rotation steps, each row followed by its count of steps:
The counts run from 0 to 454.
[ 82 174 152 125 119 159  85  86 104 154 189 106  92 148 120 158 138 152
 109 133 107 176 137 139 187 151 110 138 145 112 121 135 107 162 140 141
 142 143 153 127 128  72 150 145 135  88  91  79 107 141 143 162 132 109
 152  94 129 121 124 165 144 163 131 145 156 191 130 131 115 113 101 117
 129  87 139 136] => 86
[194 133 137  92 168 124 126 115 129 149 167 148 137 138 121 148 118 160
 139 159 150 103 116 112 100  92 110  78 121 122 117  95 103 139 123 141
 134 100 152 128 184 119 124 123  88 165 108  71 106 113 112 161 125  82
  96 120 145  98 104 135  97 131  83  99  74 100 186 130 135 113 145 146
 144 135 119 111] => 5
[188 167 101 132 161 169 105  97 140 145 138 146 105  89 145 103 129 123
 165  96 131 116 114 138 133 137  87 105 138 105 104 105 115 130 115  96
 123  94  93 148 139 150 102  93 145 104 127 106  80 115 161 139 118  76
 118 134 103 169  93 139 143 196  79 122 102 112 124 139 101 116 105 125
 159 137 186 130] => 332
[129 203 157 118 106 146 125  88  88 130 100 125 106  99 104 124 128 168
 117 100  88 137 138 165 161 138 124 145 121 110 107 150  69 140 129 158
 120 146  90 126 141  70 112 147 191 111 112 111 142 167 139 138  98 115
 128  96 134 135 140 144 112 175 102 161 141 190  98 143 139 110 132 120
 132 120 169 141] => 421
[ 89 185  88 128 100  85 172 165 178 154 122 162  90 150 123 154 118  60
 134 140 111 147 149 121 154 116 153 116 157 126 148  98 107 135 176 126
 111 154 139 123 123 163 130 135 195 125 126 141 108 157 116 150 176 149
 169  95 134 135 102 116 137 123 122 145 166  94 122 142  91 114 113 115
 118 122 128 165] => 32
[112 183 119 135  83 109 162 117 127 112 106 154  78 152 118 113 100 126
 152 133 110 152 120 120 179 157 116 134 124 106 128 119 107 100 132 172
 101 143 113 140  93 110 128 173 218  98 117 149 127 150 132 154 135 140
 148 108 133 134 119  99 102 137  98 176 174 164  76 145 152 110 121 140
 132 147 194 121] => 25
[190 160 110 130 165 167  96  97  99 152 176 156  96 106 141 108 136 163
 153 117 156 129 117 136 132 148  89 105 121  95  99 110 121 134 111 106
 118 100 104 151 128 161 106  97 125 101 123  93  87  96 159 125 115  60
 104 107 100 154  97 151 130 172  98 118  93 132 115 138 120 114 104 135
 163 128 175 135] => 331
[145 101 157 111 126  80 128 141  52 128 157 111 157 137 156 138  79 178
 116 132 126 161 104 138 106 138 102 109 119 151 129 153 128  98 143 140
 156 147 125 108 152 145 154 112  94 153 142 124 121 134 146 125 148  96
 111 140 147  85 207 127  56 130 120 117 105 181 177 147 126 115 138 158
 132 136 113 132] => 449
[126 129 129 116 212 137 117 151  91 156 135 137 146 112 119 129 198 131
 159 158 114 152 125  99 179 105  91 140 121 126 144 142  86 171 157 123
 126 126 150 133 105  97  94 109 144 160  94  63 129 139 123 122 112  82
 115 139 124 140 108 139 155 136 116 113 114 116 125 111 101 144  91 122
 132 128 176  96] => 289
[145 173 122  68  77 133 155 121 133 114 103 115 101  73 119 100 118 164
 117 103  75 102 161 161  81 120 158 124 146 120 104 143  67 160 113 166
 134 127 136 114 187  77  80 131 114 118 104 134 136 180 137 131 124 125
 121 122 154 119 152 143 110 150  88 112 104 113 128 108 153 121 182 106
 153 142  98 136] => 143
[135 168  84 140 109 111 156 118 112 112 127 125  80 129 152 141  89 133
 144 137 142 107 125 153 127 112 118  92 120 120 127 137 117 116 142 136
 119 128  78 126 171 155 140 118 177 125 125 163  91 178 185 179 140  99
 151  87 120 121 159 150 106 176  88 171 108 162 126 145  94  83 100 128
 134 112 136 150] => 374
[157 133 108 129 153 153  93  89 100 136 203 143  92 124 143 131 144 163
 135 123 158 143 110 118 133 139  88  89 114  97 102 106 147 139 134 128
 123 106 116 136  95 161 130 112  99  99 135  79  63  97 157 138 114  62
 125 115 105 162  97 167 120 155 106 125 109 106 136 151 126 120  87 138
 155 111 155 143] => 330
[114 134 146 119 119  77 122 108 111 152 201 139 121 185 123 142 120 167
 144 158 126 164 118  82 190 156 109 137 117 114 139 123 127 130 175 152
  96 143 168 122  84 105 165 141 151 120 104  87 104 129 103 152 168 122
 136 109 139  94 116 101 100 105 131 143 176 171 122 138 143 117 106 140
 108 125 174 131] => 359
[131 121  94 147 155 112 121 168 139 148 188 154 173 134 113 183 124 101
 114 121 168 152  85 151 150 122 108 137 134 141 109 129 141 116 171 129
 101 144 131  73 115 165 158  94 122 116 151  77 140 109 139  86 103 117
  91 110  92 127 137 121 118 126 155 134 146 137 138 165 115  95  83 158
 121  93 211 163] => 318
[156 175 129 153 113 121 151 141 149 112 120 131 115 136 168  80 100  94
 144  50 104 163  86 134 165 205 103  89 156 151  86 157 111 150 112 131
 143 104 109 114 121 114 138 145 127  84 170 120 117 138 153 105 144 120
 106 128 135 129 125 138 119 163  92 137 154 111 136 161 169 113 158 146
 123 147 193 122] => 392
[113 185 134  97 122 116 168 122 101 133  84 140  53 133 149 103 126 132
 147 124  91 129 142 136 134  89 140 104 140 136 129 125  89 154 119 152
 140 123 118 168 154  93  93 170 203 136 123 168  88 177 158 161 143  88
 156 105 136 133 131 167 118 135  96 133  89 112 140 123 123 139 103 115
 127 161  66 114] => 96
[115 133 122 110 116 163  86 114 110 165 132 181 124  81 121 142 120 182
 162 102 127 154 180 153  91 153  88 137 146  64 116 115 115 122 133 112
 119 137 122 138 130 156  97 116  83 120 124  68 138 111 169 118  91  86
 139 132 113 170 110 153 117 132 116 112 117 112 134 148 114 129 169 148
 181  93 104 143] => 135
[180 118  87 105 154 145 127 136 156 175 123 177 114  97 133 110 139 148
 185 125 136 141 127 125 104 117  80  96 125 104 132 105 121 150 145  91
 134  83 143 135 124 147 112 122  86 151  97  47 106 104 167 123 115 105
 131 134 128 152  62 126 110 107  87 107  90  35 157 135  98 142 127 133
 148  99 139 147] => 336
[118 109  89 169 123 124 121 156 157 140 189 113 140 149 121 169 101  85
  99 132 164 155  90 142 152 138 124 129 135 137 122 143 133 122 162 132
 105 143 149  52  99 156 175  87  96  94 139  92 143 119 150 119 123 144
 112 118 101 102 134 107 121 142 158 155 172 144 136 142 116 105  83 146
 122  98 210 172] => 317
[ 99 111  77  86 106  41 113 160 116 109 191 118 101 141 155 132 153 149
 117 164 162  93 164  91 149 117 141 101 147 103 137 121 136 169 179 157
  83 162 167 138 110 154 110 105 100 146 128 124 109 160 141 140 161 108
 145 114 120 119 139 154 141 115 132 132 133  97 124 108 125 130 131 120
 150 143 109 117] => 235
[140 143 149 122 154 101 172 180 108 168 105 138 157 133 138 144 109  97
 150 116 130 144 129 158 102  89 108 100 155 165 151 128 101 106 134 120
 157 153 119 119 202 156 107 110 140 163 178 131 119 152 117 128 145  92
 122 139 160 101 178 140 114 133 107 114 116 143 193 153 106 120 128 134
 137 157  80 105] => 444
[158 144  71 103  72 103 132 102 149 110 161 148  98  99 141  92 106 144
 134 123 123  97 124 123 113 149 139 139 143  89 106  96 119 107 108 145
 111 117 105 143 119 169 106  73 133  93 144 147 115 127  87 121 140 116
  96 143 124 141 145  76  96 142  98 149 138 120  76 124 156 132 157 137
 166 171 178 161] => 267
[ 98 198 144 113 145 180 122 147 106 154  94 135  91 109 148 130 134 113
 176  97  85 171 141 137 167 169 100 169 153 112 147 112  89 148 147 112
 134 148 116 134 142  93  94 164 193 137 112 119 113 150 152 160 116  94
 144 116 133 166 114 178 151 157  99 132 127 146 136 128  84 115 113 123
 121 104 156 116] => 90
[130 152  88 107  85 196 148 132 156 134  79 153  87  82 117 149  95 114
 151  85 106 134 155 178  61 114 135 138 164 128 123 103  90 137 107 135
 151 115 133 120 180 116  76 164 119 140 122 152 130 137 168 164  79 130
 124 132 129 132 102 151 124 146 108 127 114  66 156 120  99 132 144 133
 156  98 101 165] => 138
[141 170 110  82 109  31 150 172 124 162 170 146 133 139 131 151 107 131
 140 167 144  86 132 118 127 114 131 110 120  95 148  92 102 107 192 144
  87 167 127 125 144 188 134 123 172 147 140 118 117 152  99 157 141 126
 143  86 134 141 139 145 102 115 109 128 121 125 144 146 120 112 132 133
 123 117 114 144] => 35
[150 124 117 112 138  90 156 183 124 124 121 138 145 113 125 131 128 139
 128 109 130 139  83 169 113 100 129  75  95 151 124 153 128 141 188 127
 121 134 140  88 128 125 142 152 123 139 126  73 138 150 196  98 117 118
 128 116 125 132 133 138 107 100 138 116  91  73 181 139 119 102  97 127
 117  60 128 180] => 383
[119 140  97 137 102  87 129 149 133 133 207 124  96 172 135 201 110 129
  99 158 168 119 141 135 156 106 130  65 134 128 112 134 128 158 166 152
 101 141 146 102 151 162 167 118 116 107 115 102  91 156 169 170 156 116
 166  80 112 106 149 151 125 164 137 139 133 168 159 143 106  94 104 130
 125 104 110 145] => 39
[123 162 126 115 158 110 130 147 107 189 153 172 149 140 121 172 140 115
 164 153 139 158 150 131 165  84  95 129 140 107 160  74 119  97 183 102
 108 158 119 145 138 180 108 107 182 166 125 100  99 124 103 132 153  67
 148 109 112 147 118 132 124 116 129 134 137 139 127 159  78 131  75 128
 127 129 116 122] => 366
[152 186 134 140 126 137 178 135 175 157 128 161 118 154 139 126 105  56
 141  89 116 165 112 125 124 142 113  94 155 162 114  97 100 112  96 134
 164  95 149 140 163 116 104 151 148 119 185 142 106 104  84 131 154  94
 100 136 152 122 107  94 104 131  85 118 148  82 163 142 142 125 124 142
 121 164 137 133] => 398
[161 151 107 145 170 118 128 172 119 154 182 164 174 114 116 163 135 105
 125 123 153 133  80 150 152 115 115 145 129 131 122 121 111 113 171 117
 103 158 120  98 118 174 130  95 144 136 162  82 139 114 107  97  99  93
  79 113  98 144 154 130 122 141 161 129 136 132 130 171 112  93  73 144
 118 112 189 163] => 319
[141 152 158 106 108 112 140 117 154 181 186 145 104 179 125 137  95 114
 124 110 119 188 137 106 113 123 130  82 144 146 104  96 132 123 129 123
 159 101 183 135 128 139 143 139  98 109 144 102  90  86  83 133 187  91
 119 132 149  91  86  93  94  96 115 113 145  72 175 132 130 125 145 138
 126 136  82 148] => 400
[134 185  94 104 118  61 167 166 140 118 147 131 129 143 134 156  86 119
 146 163 150  64 138 114 130 112 143 100 141 101 138  94 100 103 168 161
  91 163 117 121 167 156 125 133 180 141 164 145 110 167 118 176 141 118
 145  73 127 138 157 156 100 152  90 129 122 142 135 143 106  89 135 129
 127 130 126 120] => 36
[136 193 132 104 102  75 150 138 131 122 104 132  87 162 160 103 129 137
 132 114 109 107 155 122 175 136 139  82 160 123 112 126  86 147 133 181
 120 130 127 147 154 127 101 142 182 106 172 154 103 176 127 159 161 101
 139  91 149 124 144 172 138 146  99 133 141 133 125 134 159 122 139 122
 140 168  89 106] => 433
[180 176 149  98 102  84 163 108 132 155 121 185 136 116 129  88  92 149
 150  99 105 136 128 137 101 113 130  85 122 121 112  96 111  91 118 125
 143 114 130 161 151 142 102 120 142 124 165 122 120 124  88 102 152 101
 106 133 146 135 119  72  67 101  91 106 122  86 141 136 171 126 156 147
 148 162 113 149] => 65
[140 157 102 152 157 157 118 161 139 118 114 134 127 116 150 106 145  92
 154  61 138 135 138 140 141 159 107 111 173 121 123 114 128 147  81 151
 116 112 134 132 142 133  74 107 107 110 196 133 112 109 112 122 103  81
  56 147 111 126 136 155 170 170 108 106 148  76 126 141 164 146 148 146
 169 186 143 100] => 196
[121 176 141  81 135  59 151 157  97 142 133 152 115 163 134 133 178 160
 130 129 125 129 150 145 154  96 130  73 124 104 120 118 109 146 177 179
 101 145 157 145 126 115 105 182 180 139 169 112 110 153 127 130 151  73
 132  78 135 134 119 167 135 108 138 106 121  94 137 137 152 134 111 144
 129 133  66 115] => 431
[ 93 118  99 107 140 163 137 142 116 132  94 134 152  76 122 121 114 115
 142 129  85 164 132 130  90 105 120 220 144 138 172 128  88 102 119 126
 137 128 130 107 150  91  86 118 136 173 101 127 178 145 103 136  81 125
  87 171 138 108 140  98 110 132  97 138 127 139 118  95 107 142 129 139
 126 127 174 138] => 214
[124 139 143 150  74  80 150 154 122 100 136  98 134 155 173 125  49 107
 106 106 104 154 108 133 117 150 145 129 145 152 129 150 111 114 118 171
 145 155 123  82 151 105 162 152 125 111 169 174 134 170 125 124 140 139
 100 129 153  84 205 108  88 160 114 155 152 172 146 149 152  95 144 151
 138 142 148 138] => 114
